The rows below fall into families. The same turns and mirrors carry the whole set onto itself and the rows of a family onto each other. For each named row, which other rows are in its family? Write them in the order they are listed.
These 32 rows form 4 families of 8 rows each.
gavos: -14; -37; 12; -20; -10; -36; 2; 42; 29
Lur: -21; 20; -35; 4; -18; -4; -11; 35; 11
sig: 31; 13; -13; -13; -21; -23; 4; -37; -11
bori: 33; -40; 12; -34; -10; -15; 17; -22; 18
rel: 4; -48; 20; -33; -6; -23; 17; 6; 29
tosa: 29; -12; 6; -36; -17; -31; 11; -37; 3
Fizad: 44; 14; -35; 4; -30; -1; 3; -17; 7
Punu: -41; -11; 16; -22; -12; -20; -15; 25; 23
Pinag: 40; -37; 5; -30; -20; -19; 19; -16; 32
tosi: -37; -6; -14; -7; -11; -16; -3; 47; 25
Zato: 38; 15; -35; -7; -23; 5; -2; -21; -5
bedu: -27; -8; -11; 0; -20; -11; -7; 47; 41
Nusib: -17; -33; 11; -20; -17; -19; 4; 36; 50
dape: 46; 14; -31; -8; -29; -2; -16; -10; -6
mif: -13; 18; -32; 16; -26; -2; -13; 38; 24
luzu: 9; 29; -44; 5; -24; 5; -11; 8; -3
kesat: -17; 31; -19; 12; -20; -10; -19; 8; -7
Lat: -23; -27; 26; -42; -11; -29; -3; 7; 28
giz: -40; 13; -1; 2; -16; -12; -22; 25; 9
gal: 45; -42; 16; -28; -15; -21; 4; -14; 13
nebif: -13; 19; -34; -1; -23; -16; -21; 46; 9
Resom: -24; -8; -11; -9; -15; -30; -8; 55; 23
zovev: -27; -36; 11; -23; -6; -23; 9; 35; 33
fize: 54; -11; -14; -16; -27; -10; 14; -28; 18
nepat: 57; -15; -8; -19; -23; -8; -6; -23; 0
Tizu: 11; -45; 17; -33; -15; -23; 15; 9; 47
vef: 7; -28; 22; -48; -14; -34; 9; -20; 18
neb: 16; -50; 23; -28; -9; -34; 8; 14; 24
furon: 17; 27; -42; -1; -30; -5; -23; 18; -2
fut: 48; -14; -10; -24; -18; -3; 9; -32; 2
mov: 16; 27; -41; 17; -31; 3; -8; 10; 11
kigof: 10; 31; -22; 7; -22; -12; -9; -19; -16

The rest of the family of Lat: sig, tosa, Punu, kesat, giz, vef, kigof
The rest of the family of bedu: Fizad, Pinag, Nusib, mif, fize, Tizu, mov

The rows below fall into families. The same turns and mirrors carry the whole set onto itself and the rows of a family onto each other. For each named row, which other rows are in its family? Write them in the order they are listed.
These 30 rows form 5 families of 6 rows each.
lota: -1; 28; 10; -18; -25; 37; -20; -18; -16; -3; 0; -64; 30
dob: -13; 17; 29; 36; -10; -6; -6; -17; -53; -3; -35; 33; 26
fosan: 6; -29; -5; -16; 19; 23; -28; -5; 17; 2; -26; -11; 0
kiti: -38; 29; 17; -14; -4; -8; -14; 7; -21; -43; -14; 6; 46
Goz: 6; -19; -8; -10; 29; 27; -25; -21; 20; 1; -19; -1; 7
dudof: -32; 28; 29; -2; 13; 14; -30; 27; -33; -36; -20; 12; 34
sido: -2; 5; 43; 46; -10; -16; -20; -13; -50; -13; -10; 21; 30
fatu: 67; -4; 26; 3; 14; 10; -9; -3; -22; 11; 0; -19; 32
lif: -4; 19; 40; 27; -11; 2; -3; -22; -62; -19; -38; 22; 27
lusu: 8; -21; 1; 0; 27; 26; -34; -19; 22; -3; -31; -16; 11
Gemim: 22; 34; 32; 11; -44; 14; 14; 7; -18; 6; 17; 1; -13
mig: 12; 1; 50; 17; -8; -3; -13; -32; -45; -10; -22; 38; 18
nub: 24; 34; 16; 36; -37; 29; 18; -17; -5; -4; 14; -6; -7
Fevu: 17; 39; 2; 23; -39; 23; 29; 4; -10; 15; 0; -13; -5
dabog: -39; 30; 35; 2; 8; 4; -23; 19; -13; -41; -25; 13; 25
navul: -38; 31; 31; -9; 11; -2; -16; 21; -26; -35; -11; 11; 36
mubun: 57; -13; 15; 3; 18; -15; 7; 2; 0; -8; -6; -10; 31
vip: 57; 1; 7; 0; 31; -9; -3; 7; -12; -1; -17; -16; 30
giki: -20; 22; 23; 3; -33; 46; 1; -20; -20; -7; -10; -58; 18
gazuk: 51; -9; 2; 8; 25; -4; 2; 4; -17; 14; -26; -13; 41
Mafem: -24; 16; 2; 11; -38; 23; -20; -16; -15; 5; 8; -57; 24
firos: 8; -6; -24; -8; 23; 28; -36; -21; 18; -11; -15; -1; 24
gak: 0; -18; -3; -26; 12; 14; -47; -30; 2; -4; -29; -2; 14
vafi: -10; 15; 39; 35; -7; -15; -16; -24; -58; -11; -29; 18; 25
remu: -18; 26; 26; 13; -29; 34; -7; -5; -7; -4; -5; -68; 20
risi: 57; -5; 4; 7; 29; 4; -13; 18; -22; 5; -21; -8; 27
sobu: -34; 43; 18; -20; -12; 10; -38; 16; -24; -30; -7; 12; 21
Zavi: 17; 41; 6; 26; -37; 22; 16; -9; -7; 8; 4; -13; -22
ratu: 17; 22; 9; 17; -47; 19; 20; -1; -13; 13; -4; -18; -23
zevo: -22; 20; 20; 13; -28; 36; -7; -20; -19; 8; 5; -62; 22

The rest of the family of zevo: Goz, navul, vip, vafi, Zavi
The rest of the family of ratu: fosan, dudof, lif, giki, risi
The rest of the family of mig: lota, fatu, Gemim, gak, sobu

The rows below fall into families. The same turns and mirrors carry the whole set onto itself and the rows of a family onto each other. For each named row, which other rows are in its family? Write them in the order they are listed.
These 30 rows form 5 families of 6 rows each.
zum: 32; 12; -10; -33; -49; 8; -29; -8; 31; 17; -7
zul: 36; 15; -26; 6; -2; 10; 2; 6; 46; -25; 33
nive: -14; 45; -24; -11; -11; 19; -5; -17; 30; 16; 11
Nosa: 12; 1; 38; 0; -21; 43; -41; -9; -5; -49; 49
Saz: -17; 38; -21; 8; 2; 59; -34; 1; 3; -8; 35
pip: 4; -10; 25; -18; -9; -3; -7; -31; 27; -27; 26
dede: 37; 17; -1; -10; -51; 58; -66; 15; -3; -9; 21
Dirin: 26; 23; 48; -6; -56; 38; -39; -11; -1; -37; 41
Budus: 13; 25; 4; 15; -42; -6; -51; -29; -38; -28; 10
kefim: 8; 17; 1; 17; -30; -4; -51; -27; -40; -30; 13
fuvi: 4; 13; -4; 9; -25; -20; -40; -34; -30; -23; 4
Filu: 56; 45; -8; 7; -47; 19; -4; 10; 40; -18; 31
kove: 18; 10; 35; -24; -41; -7; -5; -33; 29; -16; 19
Somel: 37; 12; -22; 16; 4; 30; -13; 16; 31; -38; 45
Disaz: 47; 30; -18; 0; -26; 5; 7; 4; 49; -16; 25
Busa: 21; -9; -13; -8; -13; 57; -65; 14; -2; -18; 26
zelen: 11; 22; 1; 8; -36; -22; -38; -34; -27; -20; 2
ruf: 14; 28; 3; 10; -45; -14; -44; -31; -33; -21; 4
gunuf: 17; -13; -24; -31; -13; 6; -27; -10; 33; 8; -1
dip: 5; 11; -4; 13; -21; -11; -47; -31; -35; -30; 9
lalo: 1; -17; 26; -8; 0; 23; -26; -18; 9; -43; 42
balid: 30; 28; 47; -17; -65; 12; -20; -22; 16; -20; 27
rur: 44; 27; 1; -24; -69; 35; -49; 4; 15; 9; 4
Suli: -1; 65; -13; -10; -39; 27; -12; -13; 25; 18; 12
zosud: 3; 72; -5; 0; -47; 49; -28; -2; 9; 7; 22
vuvo: 10; -23; -24; -18; 6; 32; -46; 2; 16; -10; 16
fedo: 56; 44; -5; 15; -43; 39; -19; 20; 25; -30; 43
nit: 44; 26; -14; 21; -16; 44; -23; 23; 20; -39; 49
vuze: -5; 58; -10; 8; -25; 64; -40; 3; -1; -5; 34
tuzez: -21; 32; -30; -1; 10; 36; -17; -11; 19; 1; 23

The rest of the family of fedo: zul, Filu, Somel, Disaz, nit
The rest of the family of zelen: Budus, kefim, fuvi, ruf, dip
The rest of the family of zum: dede, Busa, gunuf, rur, vuvo

